Rotation paths and how fast each direction turns (deg/step):
Each turn is a multiple of 5 degrees from 10 to 175, or 0.
Each row of a path follows its step; steps can be skipped.
Path 1:
step 7: [ 11   5  -9   7   9 -10   0   1  -2   7   5  -7   3  13  -8  -4 -13  25
   3  -8   4   4 -26  -9   1   5  10  10 -21   1  -6  16  -2  -7  -1   3
   4   0  11  -8   2  14   4  17   1   1  11   4  -4  16  -3   0   5   1
 -13  -1   7  10  -3 -11   8  -2 -22   0  -9   6  11  -6  17   2  18  11
  10 -11  -7 -10   5  -3  14  -2   5  13  13]
step 9: [ -8  11   7 -14  16  -1   7   5 -22   2  11 -16  10  12  14 -14   0  10
   2   2 -22   4  -7 -10  10  -5   2  -1  -6  23   0 -17  -2 -13   0   7
   2 -11  -1   7  -3  -8   1  -2  -9   0   8   7  -6  -6   3  -1  -3 -23
 -14  12  -9  -4  -2   0  13   9   6  -4  -8 -12  -9   2  -7   9  11  -4
  -6  -7 -17   0  20  -1  -8  -6 -11   9   9]
step 12: [ 17  24 -12  -2   6  -5   3  -3  -7   7 -11   6  -3  -5   3   8   3  -5
  10   0  10 -11 -21  -5 -15   2  19  -2  -2  11  10   3  -3   5  12   3
   2   2  -3  13  13  -2   4 -15  10  12   7  -3  -6 -10   3   2  -1   1
  -3  -6   2   9  10 -10  11  13 -10   8  -8  22   8   2  -3   5  17  -7
  -7 -29  -6  -2  17   1   5   0  -5  14  10]
step 23: [  4   7 -14  -2 -19  17   1   3 -10   0 -11  -1 -10  -4 -10  -3 -18  15
   1   2 -10   7  11 -10 -14   5  15   4  -8   8 -11   3   9   2 -19  18
  -2   1  -9  -2   2   3 -12   7  10   8  11 -12  -1   0   8  -7  -4   8
  -5   3  -5  13  -9  -8  16   0 -11   0 -20   3  -5   4  20  -8  22  -1
  10  -9  -7   5 -12  -7  -9   4   1   8 -11]
step 26: [  8  -4 -15   3 -13 -10 -17   9  -2   0 -15   1  14  10  -4 -11  -1   5
  12  14 -18   6  -7   2   5   0  21   8  -3   5  -6   2   5   6 -15  13
   2  -9  12 -13   6  -2   4   7 -11  10   9  28  -9  -4 -10  14  -1  -8
 -18 -11   0  -5  -1  20  -9  -6   0  -4   2 -10  -1  -1   1  -7  14   0
  -5  -7  -1  20   3  -3  10   0  -2   9   8]
step 27: [ -6   7 -10  16  -6 -15  -6  -1   0   2 -20 -10  18  14 -18  -2   2  22
   0   1 -17  -4   4  -2   1  13  27  -1  -6  -3  -7  11  11 -22  -4   5
   2   4  -6   7   3  -6  -4   8   5 -10  12   4   8 -11   3   0  -5 -10
 -19   7  -3  24  -6  -2  -9   7  13 -12   0   4  12   9   6  -2  13   1
   1   1 -14   6   0   4  -3  -7  -7  -2  -1]
step 29: [ 12   1   2 -18   1 -17  17 -11 -27  -3   6  -1  -9  -2   6  -6  -5   8
   7   3 -19   3   3  -3  -7   5  15 -14   0   6  -7  -9  -4  -6 -17   8
   3  -3 -14  -1   5   6 -20   7  -9   5  -5  11  -3   0   1   6  -9   6
  12   1 -14   3  -2   0  -5 -12 -15 -15 -12  20  -8   2   6  -8  17  -2
  -9 -15  -6  -1   5  11  -6  14 -11   2  -2]
step 30: [ 21  -3  -7 -17  -1 -18  -3   9  -7   9 -17   8  -4 -12  10  17   2   6
  -7  -6 -13  11  14  -2   0   3  -1   5  -5  -2  -7   0  -4  18 -12  12
   5   1  -4  12  25  -5 -16  -2  -3  -2  -4  10 -18   3   0   5  10 -15
  -4   2  -2   4   4   6 -16  13   0 -16 -11   4  -2   7  15  -2  20  -9
  -5  -3  10   8   5   0  10  -8 -15   3  -2]
Directions:
[-5  2 -3  1 -1  1  0  0  3  0 -2  0 -2  0 -5  3 -2  2  2 -2 -5 -2  1 -1
 -2  3  1  1  4  4  2 -1  5  4 -2  1  3 -2  1  1 -1  2 -3 -1  0  0  1  0
 -3 -4 -1  2 -3  1  4 -1 -1  2 -1  5 -3 -1  0 -1  1 -1 -1 -1  3  0 -1  0
 -2  2  3 -2 -2  2  0  2 -1  1  0]  10
[-1 -1  3 -4  3  0  1 -2 -1  3 -3 -1 -5  5  1  0  1  4 -4  0  0 -1  1  1
  2  0 -1  1  1  3 -3  5  1 -1 -2  0  3 -2  0 -1 -4  1  1 -1 -1 -2  2  0
  3  1 -2 -2  0  0 -2 -2  0  4 -1 -5  1  5 -1 -3  0  1 -1 -2  2  4  0 -1
 -3  0 -2 -3 -1  1 -4  0  1  1 -1]  160
[ 1 -2  2  2  0  0 -2 -1 -2 -4  3  4  2  3  0 -1  1  3 -1 -5 -1  4  2  2
 -2 -1  1 -2 -1  0  2  2 -1 -1 -3  5  2  0 -1 -2  3  5  0 -1  2  3 -2 -3
  1  2 -2 -3  0 -1 -3 -3  0  2  1  2 -1  0 -2  1  3  1 -4 -2 -1  2  1  3
  0  0  1  5 -2 -2  3  5  0  0 -2]  115
[ 0  0 -2  0  1 -2  4  1  0  0  0  0  0  2 -2  4 -3  5  2 -1  1  0  0 -3
  1 -6  0  0 -1  0  1 -1  4  1 -1  3 -2  0  5 -1 -2  1  5  0  0  6  1  1
  3  2 -1 -1  1  3 -3  3  0 -2 -1  2  0 -1  1  0  2  0  3 -1 -1 -2  1 -4
  2  4  1 -1  1 -3 -2 -2  1 -1 -3]  40
[-5  1  3  1  1  2  1  2  0 -1  2 -2  1  2  2  1 -4  0  3 -2  3 -1  0 -3
  1  2  2 -2 -1 -1  2  1  0 -4 -5 -3  3 -2  3  1 -3  1  0  4  0 -4  3  3
 -1  1  3  2 -2 -2 -2  3 -2 -1  2 -1  2 -1  0 -4  2  2  0  2  1 -3 -1  4
 -3  0 -2  4 -1  1  3  0 -1 -5  0]  55
[ 0  1  0 -2  1 -4 -2 -1  1 -5 -2 -2  0 -1  6  2  0  1  0 -2 -2  1  2 -2
 -1 -1  5  3  2 -2 -2  2  1  0  1  1 -1 -2  1 -2  0  0  1 -5 -3 -2  4 -1
  0 -1  1  2 -5  0  0  0 -2  1  1  1  3  1  2 -1 -1 -1  4  2 -5 -2 -1  2
  1 -6  1 -2 -3 -1  0  2  4  1 -2]  25
Path 2:
step 0: [  6   4   4  12   3   8  -8  -6  -6  15  13  -7  -5   5   1   3   1  -3
  -4  24 -24   1  -5 -12   4 -12   5 -16  23  -1  -3  -4   8   0  -8  -5
   7  10   4 -16   1  12   6   4  -7   1 -12  -4  -4  -1   1  -1 -13  11
  -1  -8  -1  12 -11  -1 -10 -10 -25  -3 -18   6 -11  -8   2   3 -11  15
  16   4   7  -6  10  -2  -1   7   8  17 -14]
step 4: [ -3  -7 -21   8   9   3   0   4  18  -8  -1  -3   4   5   2  -5  12   3
 -18  13   5   5  11   1   1   6 -12  -2   9   7  11   0  15  12   8  -5
  -7   8  -3   3   5 -14  20 -21   7  10  12  -5   7  -7   9  -1 -11 -22
  -6   6 -13 -10   5   6   0  12  21  -3 -17   3  -2   2   6 -11  -9 -11
   5  -8  -9 -14   9  -7  11 -11   0  -8  -9]
step 5: [ -2   8  -8   4   2   9  12   3  12 -17   8   0  -2   6   4  -9  -3  12
  11 -21   8  19  -8  -7  -6 -12 -15   0  -2   0  15  20  -7  -5  -2   0
   1 -15  14  -7   0  -2  17   8   5  -7  -3  22  10   1   4  -6   7   1
  -1   0   5   2  -2 -15  13 -13  23  -4 -10  10 -10   1  -6   1  10  13
  -8   5 -10   8   1   4  -1  16   0 -12 -11]
step 7: [-22  -2   4  -7  21  -3  -3  14   7   6 -13 -14  -4 -15   0  11   3   9
   0   0  -6 -16  11   3 -18   3   4   8   3  -4  -1  -5   3  12   3 -10
 -13   9 -10 -17  -1  -5 -12  -8  -9   4   0  -1  23   3  -3 -16   4  -7
   1  -7  -3  -8   8  -8  -5 -12  -1  -2 -19   8  -4   6  11  -3 -19   1
 -21  11   3 -13 -10  -3  -8 -11  11  -2  -5]
step 24: [ -3  12 -20  13  -9 -14 -23 -12 -12  -4   7   7  21  -1  10 -26  13  15
  -3  -2  -5   6  -5  -1  -8   5   4   2   4   5   7   6 -14   5  -2   6
 -11   8   6  12   5  -2 -27  -7  -6   0   7  23  -6  10   0 -14  11 -10
  12   3   1  -1  11 -11   4   1  -4  11  -5   1   5  -6  -3  -3  -3   4
   3   5  11   4   0   6   8 -11  -7   0 -10]
step 26: [  7   8  -4  -7  -3  14  12   4   8   7 -12 -12  -7   9   3   6   1   7
 -15 -11   4  -5   1 -12  -1  11   9  -3   9   7 -19  14   3  -5   7 -19
  11 -17 -10  -5   0 -25   1  -4  17  12 -11 -14 -17   1 -17 -10   9  -3
  -5   7   3   0  16 -20  -2  -5  -6  -4   7  -2  11   7   9   1  -4  -1
  -6 -14   9  -3   3   9   9  -8 -11  10  -2]
step 28: [-16  -4  -1   0   1  -7  -8  14 -12   1   0  16 -12   1   5   1  -2 -10
   3  -8  27  -1  -1  21  -1   8   1   3 -11 -12  -5  -6   1  -6   4  24
   1  -4   8   4  -1  12   2   2   9   7 -12  -8  -5   2   9  19   3  13
  -3   5   4  -8  17   3   8 -12  18  -9   3  -1   7   6 -17  -2  -6   7
 -20 -16   4   2   6  -5  -4  -4  -7 -21   9]
step 32: [ 11   2  14 -15   6   2  12  -5  -9   7  14   0   4 -10 -10   1 -12   1
  15  -3   7 -10   5   6  -5   7  18 -12  14  -1 -10  18  -8  -6  -3   4
  -9   6 -13  10  -3   2  -2   0   0  -9 -16   9   3  -7   2  -1  18  10
  14 -17  17  -3  -5 -15   6  10 -13  -6  10  11 -12  -4  15  17  12   8
   8  -2   0  -8 -14  11   6  -3  13  -8  -6]
Directions:
[ 1 -1  2  1  2  6 -1 -4  1  0  0 -3  0  4 -1 -2  2  4  2  0 -2  1 -4 -1
  0 -3  2 -1  0  1  3  4  2  1 -2 -2 -2  2  1  2  0  1 -1  2  5 -2  3 -3
  1  2 -3 -1  0  1  1 -1  1  2  3 -3  1  0  0  0  3 -1  0  0 -1  6  4  0
  1 -1  1  1  1  1 -2 -1  0  0  5]  120
[ 4 -1  0  0  4 -3  1 -2 -3  3  1  0  1 -2  0  1  0  2  2  1  3 -2 -1  3
  0 -2 -3 -4  0  2  2  2  1  6  2 -3  1 -3  0 -2  2  3 -2  3 -1 -2  0 -1
 -2 -1 -2  2 -3  2 -3  0  2 -1  0 -3  1  2  2 -1  3  1  0  0  0 -4 -1 -4
 -3  0 -4  2  3  0  5 -2 -1 -1  0]  60
[ 0 -4  1  1  6  1  0  1  2 -1  0 -1  2 -1 -1  4  2 -1 -1 -1 -3  1  0 -1
  0 -2 -2 -2 -1 -2  0  1 -5  2 -3  3 -4 -3  2 -3 -1 -1  3 -1  0  1  6  1
  2  2 -1 -3  0  0 -5  0 -1 -1 -4  2 -2  1 -1  1  1  0  0  2  0 -2 -3 -1
  0  0 -3  0 -3  4 -4  2 -1  0  0]  10
[ 0 -4  4  2 -1  0  1  4  0 -2 -2  2  1  1 -4 -1 -2 -5  3  2  1 -4  1  1
  1  1 -1  4  0  0  0  2 -1  2 -2 -4 -1 -4 -2 -3 -2  0 -1  1 -1 -1 -1 -3
  0  3 -1 -5  0 -1  0 -1  2 -3  0 -1  2  2 -3  1 -1 -5  1 -1  3 -2  3 -2
 -1  0  4  1  3 -3 -2  1  0  2  1]  95
[-1  0 -2  3 -2  2  0 -1  4  3 -1 -2  0  2 -3 -2 -1 -2 -3 -1  2  0  4  3
  3  1  2  2  0  5 -1  0 -5  2 -2  0  5 -1 -1  2  2  2  2 -3  1 -2  1 -3
 -1  0 -3  1  1  2 -1  0  1  2 -1  3 -2 -1  1  1 -3  0 -1  4 -1 -1  2  0
 -2 -4 -2  3  0  1  3  1 -4 -3  1]  45
[ 3 -2  0 -4 -2 -3 -1 -1  3  4  0 -3  2  1  2  2  2  0 -2  2 -1  3  1 -3
 -1 -4  4 -2  0 -1  2  2 -3 -1 -3  4  5 -4 -3  0 -3 -2  1  1  1 -2 -2  2
 -1 -1  0 -2  4  1  3  3  1 -2 -2  0  0  0  0 -2  0 -2  2 -3  0  1  1 -2
 -2  3 -1  2  4 -2  1  1  1  0 -1]  120
[ 1  2  4 -1  1 -1  0 -1  1  1 -1  0  3 -1  2 -2 -3  2 -1 -3  4  1 -4 -1
 -1  0 -5  0 -4  2  1  1 -1  2 -1 -1  2  2 -3  4 -1 -3  4 -3 -3  2  1 -2
 -3  0 -1 -5  3 -5  1 -2  0  3 -2 -2  2 -5  4 -2  0  0 -1  2  1 -2  1 -2
  4  2  0  1 -2  0  0 -1  1  2  1]  115
[ 0 -4  0 -1  0 -3  1 -1  1  1 -1 -1 -1 -3 -1  2  0  0 -2 -1  0 -2  0 -3
  2  0  2  4 -3  2 -2  1 -3 -2 -2 -2 -1 -3  4  1 -1  0  2  3  1  2  1  3
  0 -2  0  2  0  0  0 -2 -2  1  6 -7 -3 -1  4  2 -4 -2  1  3 -5 -1 -2  0
  0  0 -2 -3  3 -2 -1 -3  0  1 -1]  35
